The rows below come in pairs that one turn or mirror swaps. Which row does each named row swap with?
The rows were stretched afterwards, more along some directions than others.
par: [ 12   5  42  -4  -7   7   7  -3  10  -4  16 -12  29  30   1 -11  12  16
   0  37]
Mukuz: [ 19   1  -1  -2  16   5  11 -11  15 -14  14   2   9   4   7  -1  10 -33
 -13  -3]
zabo: [  7  -2  -7   9  11  10   3 -14  21 -15  16  -6  14   8  -3   3  15 -34
  -4  -2]
Tulup: [ -3   9  21 -25 -19   7 -13   0  25  -6   4   0   6 -19  -9 -23  11  31
  16  22]
kenid: [ 11  -4  -7 -18   5  -9  28 -17 -22  10 -10   4 -10 -14   9   8  -5 -18
  -4   8]
zukup: [  8   7  25  -8  -6  -3  19 -10 -16  16   1   0 -11   8 -12  -5   9  13
   1  38]
kod: [ -3   2  13   6 -26   4 -18 -10  18   9   9 -11   7  -4 -14  -3   8   3
  10  19]
zoli: [  7   1  21  -1   7  -6  -5  -3 -20   7  15  -6  17   6  19   5 -11  22
  -4   5]
num: [  5  -7  21   8  14  12  -4  -4  29   2   6 -13  11   4  -1   1  -6 -12
  -8  22]
rogo: [  3   1  -8  -4  -1  -9  -2   2 -15   0   1  15  -6   3  11   8 -25   1
 -15 -13]
Muv: [  9   0   8  -7  10  -5  -7   3 -13  -5   6  15   0   5  24  -3 -20   5
 -14 -17]
beti: [  2  17  22 -38 -16   0   1   6   5 -13   1  17  -1 -10  -5 -22   4  36
  -2  28]
Tav: [  1   9  16 -25  -3   9  12 -20 -16   4  -1  -5 -21   2 -16  -4  30   3
  -1  41]
Tepam: [ 26  16  37 -14  -8  -6  20  -7  -7  13   8   6   3   1   7 -11   4  17
   3  30]
guvi: [  6  20  18 -34 -12  13  -8 -11  10  -5   0   9 -11   8  20 -13   8  13
   2  21]
seka: [  8   9  18 -25  -7  -1   9 -11 -30   4  -6   5 -19  19  10  -6  18  11
 -11  25]
Zof: [ 11   9  31 -11  -2  -4  19 -15 -20  18  -1  -1 -11  12  -4  -2   7  12
  -4  37]
seb: [ 25  13  38 -11  -4  -8  19 -13 -11  12   9   7   7   4  17 -11   3  12
  -1  19]
rop: [  6  -5  22  19   9  11  -3 -18   8  -3  28 -28  21  19   9   3  20 -26
  -3  22]
Der: [  5  -3  24  15   4  11  -6  -8  14  -8  29 -24  20  18   7  -2  18 -20
  -2  25]
Poz: [-19 -10 -21   0   1  -4  -9   8   7 -18 -13   6  -6 -13  -7   1 -11  -6
  -7 -12]
pofup: [-19 -11 -25  12   0  -9  -9   9   2  -8 -19   2 -10 -19  -1   8 -25  -5
  -4 -27]
bovik: [  2   3  -5  -4  -4  -7 -11   3 -13  -3   0  14 -10   6  15   6 -17  -7
 -14 -19]
kugig: [ 22  -2   1   3 -19   1   3 -12   2  10  15  -7   5 -14   8  -4   3 -17
  11   9]
lil: [ 16  11  31  -8  -3  -6  23 -13 -16  16   2   3  -5  13  -2  -7   7  12
  -6  34]
dono: [  4  -7  15  10  13  13   4 -23   8  -3  27 -30  20   5   7   4  20 -22
   1  24]
nor: [  6  24  -3  -3 -16   1   0   0  17  -8  -1   8   9  20  -6  -3   7  12
   6   9]
suzud: [ -3   8  14  -2 -27   3 -21  -7  19   5   4 -10   1  -8 -10  -9  12  13
  13  17]
Lubo: [ -9  -4  24 -17  -8  13  -4 -26  -5   7   9 -24  -1   3  17  -8  12  12
   5  16]
lub: [  8   3   6  -8   4  -7  -3   1 -18  -2   4  18  -5   8  22   1 -22   3
 -16 -13]
Tefip: [  0  -4  25 -16 -12  12  -2 -27 -16  11   7 -23  -5   4  14  -7  16   9
   4  24]
paf: [ -6   8  17 -23 -24   7 -13  -4  28  -5   5  -3   9 -20 -10 -18   8  24
  14  23]
kolu: [  5   1  31   3  -2   6  13  -6  13   3  17 -15  30  27  -8  -3   7  15
   1  33]
ner: [ -4  -6  11 -15   1  -1 -21   6  26  -7  -5   8  10   3  -1  -2 -13   0
 -11  19]
kib: [ 18   3  17  -3   7  -5   3  -9 -27  11  16  -9  12  -1  20   1   3  16
   2  -2]
Kadu: [  6  -6 -10  17  12  10   6 -12  13 -12  16  -9  11   8  -5   5  12 -38
  -4  -3]
nomu: [ 14  -5  -4 -16   5 -11  23 -13 -21  12 -12   8  -8  -9  10  10  -6 -17
  -5  10]
pumo: [  8  10  20 -30 -14  12   4  -1  16 -17   7   4   8   7  -2 -17  28   6
   1  35]
bar: [ -8   8  17 -21 -28   9 -16  -5  24  -2   3  -4   4 -17 -10 -17  14  20
  16  19]
tudaz: [ -8  10  18 -35  -4  10 -14 -12   7  -6   2   8 -11   5   8  -5   2  17
  -7  25]
sopiv: [ 12 -14   9 -13  29   5  21  -6   3   4  -4   4  -5 -17   2   5 -10 -16
 -13  19]
kot: [-15 -14 -12  -5   0   0 -12   9  10 -18 -13   2  -7  -8  -6   1  -9 -10
  -9  -3]
mev: [ -1  -7   7 -15  -2  -3 -18   5  24  -7  -7  10   8  -1   5  -3 -13  -6
 -10  17]
dis: [  3  15  -5 -13  -3  -1  22 -11   4  -8   4   7   7   4 -11   3   7   6
   0  15]
Baf: [ 15   2  19  -1   5  -6   0  -7 -23  10  18  -7  18  -1  23   2  -5  16
  -1  -2]
lelo: [ 12 -11   9 -25  30   3  26  -7 -17   2  -5  11 -13 -11   3   3  -3 -11
 -16  23]
bizu: [ 17 -13   7 -26  26  -2  30  -6 -21   1  -8  10 -13 -11   7   3  -5 -10
 -17  17]
rimu: [ 26  10  41   6  -3  -7 -17   7   6   0   9   5  17  34  21  -9   3   5
   0   6]
zakit: [  9   0   3  -3  17  11   4 -15  20 -17  13  -4  10   9   8   0  15 -31
  -8   0]
Levun: [ -4  -1 -12   6  -7  -8   4  -3 -10   8 -11  -5  -5 -22  13   5 -23   6
   6 -26]

Zof pairs with paf
kugig pairs with rimu
tudaz pairs with dis
dono pairs with zoli

